128 stands for zero in the data rows.
Every row has a hidden score from 0 to 30. What is each row's score? 15 is about the middle. The score is a weighted sum of the row's numbers plus the product of two more (or one squared), each taken from its middle value.
[183 171  86 118 154 153 153 138 135 139 130 107  92  91 133 170]: 14
[105 138 122 138  94 159 111 112 146 145 170  86 120 135 131 101]: 14
[136  76 128 132  95  76 107  82  75  74 147  94  94 172  85 136]: 12
[136  93 108 141 129 113 161 115 119 137 164 112 130 136 120 108]: 13
[ 74 114 188  91 115 156 105 130 160 162 110 121 117 128 157 104]: 18
[130 107 167 169 141 110 153 190 153 161 162 160 185  64 163  32]: 16
[126 125 139 167  79 131  98  90 108 105 172  81 113 157 144 118]: 14
[137 156 143 141  84 143  77  84 126 108 133  81 125 143 152 127]: 16
[118 145 192 134 116 116  92 163 110 123 110 175 159 110 150 111]: 17
[136 160  99  95 115 165 108 179 153  89  97  91 119  95 140 175]: 13
[175 104 106 195 103 113 136 143  73  90 152 128 183 108 146 136]: 14
[117 141 166 113 107 150 113 185 127 129 136 124 147 122 152 119]: 14
[131 120 137 153  87 125  83 114 118 105 163 106 139 148 140 120]: 15
[160 184  92 130 138 165 131 138 108 131 119 123 108 110 118 181]: 15
[128 124 137 136 108 143 113 134 120 135 157 123 159 117 128 109]: 16
[138 115 130 134 137  71 126 117 108  69 101 179 142 127  88 128]: 13
[130 133 123 116 149 114 118 105 152  97  93 140 107 164  79 131]: 15
[126  74 199 160 213   0 192 140 161 117  86 255  93 113 153 119]: 8
[108 108 112 134 114 155 145 149  93 149 159 146 146 136 101 125]: 16
[110 168 132 103 157 139 123 141 148 140  70 148 141 105 146 153]: 19
[106 127 141 118 119 129 115 134 127 122 104 158 164 107 146 126]: 17
[ 85 112 127 126 131 150 154 156 174 204 141 153 203 105 137  66]: 19
[130 139  89 153  93 139 104  93  91  90 145 112 126 159  89 151]: 14
[125 100 135 129  88 106  91  91 120  95 121  90 142 142 139 117]: 16
[112 164 130  92  98 175  98 159 146 119 124  81 112 109 143 131]: 15
[ 95 142 167  94 111 164  88 110 183 165 113  79  86 126 134 113]: 17
[ 62 193 100  69 150 223 120 165 208 198 108 103 115 153 154 153]: 17
[175 152 165 128 137 124  92  72 196 145  84  52  67  84 199 118]: 16
[174 168  35 120 192 127 180  88 108 119 124 136  83 176 122 178]: 9
[ 91 114 161  97  98 133 113 137 108 143 119 118 114 147 107 142]: 19
[141 109 126 165  89 143 115 126  64 124 183 112 110 138 101 136]: 13
[142 102 134 121 134  81 133  63 135  94 134 105  81 162  84 120]: 12
[107  80 131  99 112 108 142 118 125 122 143 108 128 162 101 111]: 14
[ 72 144 120 102 141 181 148 185 173 198 117 145 172  98 150 106]: 19
[120  75 144 137  94 111 116 133  86 103 168  99 106 168  95 135]: 12
[140 133  80 117 168 110 152  85 147 130  98 141 102 155 119 161]: 12
[101 128 169 126  99 156 104 147 114 151 148 104 125 136 119 117]: 18
[ 85  73 152 105 155  71 184 120 155 148 143 148 118 170 112  84]: 15
[152 122 130 177 109 153 143 145  78 145 185 115 148 106 135 115]: 16
[ 81  99 151 111  98 130 117 150 141 148 147 109 142 150 108 102]: 16
[151 120  92 163 160 112 141 102 150 113 140 139 154  79 156 100]: 14
[144  73  97 162 107  89 142 110  62  85 160 140 144 172  85 139]: 11
[157 137 137 150 128 118 114  92 172 128 140 110 130  88 161  87]: 14
[120 112 142 149 102 138 120 129 127 144 172 101 138 125 148  88]: 15
[ 83 168  63  80 139 189 122 155 169 140  85 131 139 179  99 178]: 18
[162 135 163 158 168  86 127  93 158 117  99 153 108  80 152 115]: 14
[135  80 140 141 104 113 148 130  68 127 153 122 111 157 101 135]: 14
[129 121 164 143 104 127 114 119 144 134 133 105 136 109 159  89]: 16
[104 109 173 122 102 127 109 141 146 144 133 118 149 126 135  82]: 17
[174 145 108 166 128 136 105  70 154 129 177  65  67 102 146  99]: 12
[125 133 168 129 101 121  89 131 119 104  93 147 161 117 146 122]: 18
[131 171 137  97 159 101 114 204  99  55  44 209 120 110 103 226]: 15
[ 81 141 128 129 139 129 109 196 142 115  89 220 160 113  97 147]: 19
[178 164 182 120 201  89 151 170 176 129  48 133  88  64 201 192]: 18
[115  82 148 135  98 104 111 104 119 120 153  81 126 154 138 100]: 14
[128  95 127 129 151  77 156 105 126 102 119 158 143 136 120 111]: 14
[ 87 166  90  73 171 152 136 138 172 150  76 134 126 180 121 168]: 15
[116 114 122 157  92 147 121 107 121 136 176  82 123 151 127  96]: 15
[ 85 139 107  89 164 134 142 148 172 137  77 139 136 190  82 148]: 16
[ 96 100 159 110  92 127  98 127 116 116 143  88 118 152 122 117]: 15
[128 124  95 146 111 147 136 128  84 109 146 159 146 144  96 156]: 13
[151 139  87 139 144 126 158 101 117 153 157 123  98 142 133 132]: 11
[100 171 143  85 141 164 114 128 141 166  91 152 114 121 139 168]: 20
[100 170 147  86 112 188  87 172 166 129 101 103 110 102 150 136]: 18
[105 108 152 110 142 121 139  98 160 164 119 114 100 127 132  99]: 16
[174 163 126 122 149 137 119 120 148 102 112 121 113  77 149 140]: 13
[127 172  92  88 107 181  91 167 137  92  72 104 127 119 113 193]: 17
[ 73 175 116  93 108 200 102 166 121 151 118 135 134 126 100 162]: 20
[120 136 162 129 103 131 102 128 122 126 115 133 169 119 147  96]: 18
[ 75 178 143  60 196 139 173 191 174 173  59 183 147 142 175 197]: 28
[138 131 144 159  86 146 104 122  92 128 167 106 109 138 122 126]: 14
[ 87 148 162 107  91 149  75 119 123 128 125  98 133 154 120 126]: 18
[166 156  98 118 196 133 169 163 189 137  88 103 128  92 176 153]: 13
[103  96 175 114 107 120  99 162 129 128 146 130 145 147 122 107]: 15
[151 158 140 116 197 110 155 130 172 141  79 167 129  73 167 146]: 19
[204 137  86 196 170 118 154  79 137 148 169 119 102  73 157 106]: 11
[130 130  87 137 143 123 161 106 116 125 125 139 139 160 111 150]: 13
[145 135 147 155 141 112 140 184 124 115 113 171 173  76 157 100]: 16
[109 102 176 126 100 105 109 140 121 126 129 124 144 143 132 104]: 15
[122 130 124 151  88 151  89 125  87 108 168 113 107 149 103 141]: 14
[124  82 133 130  84  99 114  97  99  97 166  61  95 170 111 110]: 12
[122 121 149 130 103 126 100 123 133 120 147 116 153 119 157  91]: 15
[160 134 154 157 188  76 131 107 183 119  87 182  88  83 155 124]: 13
[115 118  77 111 169 133 175 118 148 172 148 138 102 146 137 117]: 11
[101  94 147  97  92 116  99 123 119 116 112 118 143 150 119 128]: 16
[112  69 124 145 100  95 145 107 132 119 147  98 141 148 124  93]: 14
[165 155  96 124 202 121 151  74 214 145 103  82  50 160 175 142]: 12
[101  93 139 119  94 123 106 133 112 115 125 117 174 138 128 116]: 17
[108  77 138 117 105 104 114 109 148 127 164  77 121 145 129  74]: 14
[103  94 150 106  99 121 105 127 141 131 141 111 131 135 126 105]: 14
[110  99 132 116  90 117 119 102 140 118 137  89 119 160 117 112]: 13
[ 96 123 128 107 156 126 128 134 160 131 109 161 120 126 120 117]: 15
[ 76 145 181 128 132 135 123 179 145 162  78 181 175  99 149 109]: 21
[149 111 139 153 105  92 103 129 108  87 114 162 190 117 137 109]: 17
[116 118 164 138 119 122 114 125 160 159 125 128 128 103 139  81]: 17
[136  96 115 174  91 104 109 112 115 114 155 122 164 121 149 118]: 15
[117 127 177 125 103  98  95 159  99 113 137 152 137 152 114 123]: 14
[132 123 115 166 100 146 115 126  90 133 167 126 148 132 110 130]: 15
[126  97 160 139 113  65 122 123 125 110 132 135 118 146 112 104]: 12
[104  89 142 133 166 111 149 128 172 163 124 133 138 107 153  66]: 17
[124 102 139 121 104  91 117 109 112  98 129 115 128 163 109 119]: 13
[107  89 118 117 120 119 163 115  86 144 179 124  93 192  64 119]: 15
[102  74 150 115 101 102 132 135 117 129 151  90 128 164 112 105]: 15
[116  75 163 136 125  81 136 145 126 145 122 160 175 127 134  83]: 16
[131 155 119 123 105 158 122 164 132 134 145  85 133 105 134 119]: 15
[140  76 142 167 100 120 115 143  73 115 170 116 130 152  97 131]: 14
[121  95 105 130 103 111 133 112  84 110 163 114 103 174  68 132]: 13
[148  89 126 143 180  73 180  73 175 134 128 137  81 135 122  90]: 10
[118 165 171 134 108 144  84 164 126 115  94 189 160  93 136 127]: 19
[126 146 119 117 141 140 120 109 143 118 112 138 118 122 125 148]: 14
[188 175 110 126 202 120 138  89 175 129  66 114  92 104 161 159]: 13
[107 162 142 112 134 155  90 124 183 153  99 128 107 136 127 129]: 19
[106 165 130  90 146 192 137 157 177 202 122  94 113 104 174 121]: 17
[137 172 167 153 149 121  87 185 172  92  68 174 105  87 119 148]: 23
[217 196  97 143 191 163 154 109 149 159 141 100  70  69 158 155]: 15
[109  86 145 121 104 125 125 133 107 130 147 108 120 146 114 115]: 15
[157 157 110 111 127 140 111 124 169 106 111  94 108  82 148 131]: 13
[ 77 168  85  82 121 194 125 187  90 132  97 166 163 132  90 181]: 21
[108 175 144 112 142 166  90 139 195 156  77 110 107 111 145 137]: 20
[127  94 130 119 106  83 116  87 143  87 139  86  94 156 101 107]: 11
[169 158  78 110 159 134 138 128 135 100  94 131 132 104 125 168]: 14
[ 84  80 200 147 139 113 146 188 170 181 143 161 124  88 149  56]: 17
